The rows below come in pairs that one turn or mirror swaps. Which row does each named row swap with?
The rows were stretched afterwards, more along some directions than others.
J_603: [-16  -9 -21 -14   9   0 -15   8   1 -25  -8  15 -12  -2 -12   1]
J_449: [ -2  -3  13   8   5   6   5 -17 -18 -24   9  -8   2   3  13  -7]
J_987: [ 10 -10  -3 -35   9  -7 -14  13  -1  41  12   5 -25 -16  12   9]
J_531: [ -2   2  24  -4 -18  30 -10   0 -23   3  23 -20  -3   3  16   0]
J_743: [ 10  -1  -7  -3   7   6   7 -25 -14 -22 -10  -1  -3  -3  -2   4]
J_347: [ -3 -21   3 -13  -5  16 -11 -16  -5 -19   1  21  -2   2   2 -14]
J_649: [ 14  -7  17  16 -11  12  16 -26  -7  10  -2 -12   5  -9   4 -10]
J_402: [ -3  -2  25 -24   1  -1  12   2  -1  27  18   2   0  -6   8  -6]
J_79: [ 13 -18  11   2 -12   3   3 -13  -1   2   5  -9   9  -2  14   0]
J_946: [ 13  -7  16 -14   6  -2  -6  10  -5  48   6 -13  -8 -21  14  18]
J_499: [  9  -6   7   5  24   2   6 -15   2 -18 -22  31   0  -1 -11   8]
J_144: [  4 -11  10  -1 -16   4   3 -10 -19  28  20 -18  10  -7  -2   4]
J_466: [  0 -17   2 -20  -1  12  -6   0  -7  11   1  21 -15   0   0  -9]
J_683: [ -7   3  -9  -2   3  14 -17  16  -5  -9   8  20  -4  10   1   3]
J_956: [ 11 -17  -1 -12  20   7  -6   2  -4  20   1  17   0   7   6  13]
J_898: [ 14   0  18  -9  22   3   3 -15  -7  11 -13  18   2 -18 -13   7]
J_66: [ -2   9  23 -15  -4  -4   6   7   6  15  17  -9  -8  -1   2   7]
J_672: [  5  -6  20 -33  -1  -2  -2   3  -8  17   3  -5 -17 -10   9  15]
J_288: [ 12 -10  -5  -3 -14  -8  -8   4   0   5  10 -16   0  -7  -5   2]
J_503: [  8   8  28 -12  11   8  15 -11 -25  15   8  -3   8 -13 -14  14]
J_483: [  4  -2  -8 -32  22  -4  -4   5  14  29   9  13 -20  -4   6   4]
J_757: [ 17  -1  12  -8   5   6   4 -14  -8 -10 -22  17   6 -20 -10  -1]
J_338: [  1   3   2 -30   6 -11   1   4  15  38  -4  15  -8 -13   6   5]
J_885: [ -1   2  23   8  16  -6  21 -10  -4  17  -3  -6   4  -9   1  13]
J_349: [  6 -11  -6 -31  23 -13 -16  17  15  54  19   0 -16 -16  13  22]
J_62: [  5 -17  -5  -8   7   0 -12  14  17  34   7  10   2  -3   4  12]
J_94: [  8  14  17  13  12   0  30 -32 -17 -10 -19  -2  13   6  -3  -9]
J_912: [ -6   3   3  -7 -11  20 -10   5 -20   4  18  -3 -10  26  10   1]
J_67: [ 11 -14  12   5 -12  18  -1 -16 -22 -26  -1  -4  10   8   3  -7]
J_376: [  1  -1   4   6   8 -15   4   6  30   1 -16  16  -3  -6  -3  -6]
J_959: [ -1   0  12  19   6  -2  14 -16 -10  -5   4  -4   0  -3  10 -12]
J_795: [ -9 -10  18   5  -3  -4   2   6 -14 -10   5  -6  -7   5  11 -11]
J_138: [-10  -6 -21 -20  11 -10 -11   9  28  14   2  20 -18  -6   6  10]
J_498: [ -7   4 -13  -1  -9   6 -13   3  17 -12  -3  -9 -10 -10   5   6]
J_435: [ 14 -10   4  11  11   9   3 -22  11  20  -2   0   8  -7   1   5]
J_842: [ 20  11  31  -5  18  10  26 -19 -23  27   5 -16  10  -3   2   5]
J_728: [ 15 -14   9 -12  -4 -12  -2 -10  25   9 -10  11  -4 -25  -1  10]
J_751: [ -1  -1  21   7  -5  -8   5 -10  19  -3  -3   6   1 -13   0 -11]
J_431: [  6   2  11   3   9   5  19 -29  -9  -6   3  -1   6 -12   2 -10]
J_245: [ -7 -18  13  -7   2  -1  -2   7 -12  29  23 -14   0  -3  -6   2]

J_67 is swapped with J_62
J_79 is swapped with J_956
J_672 is swapped with J_885
J_498 is swapped with J_603

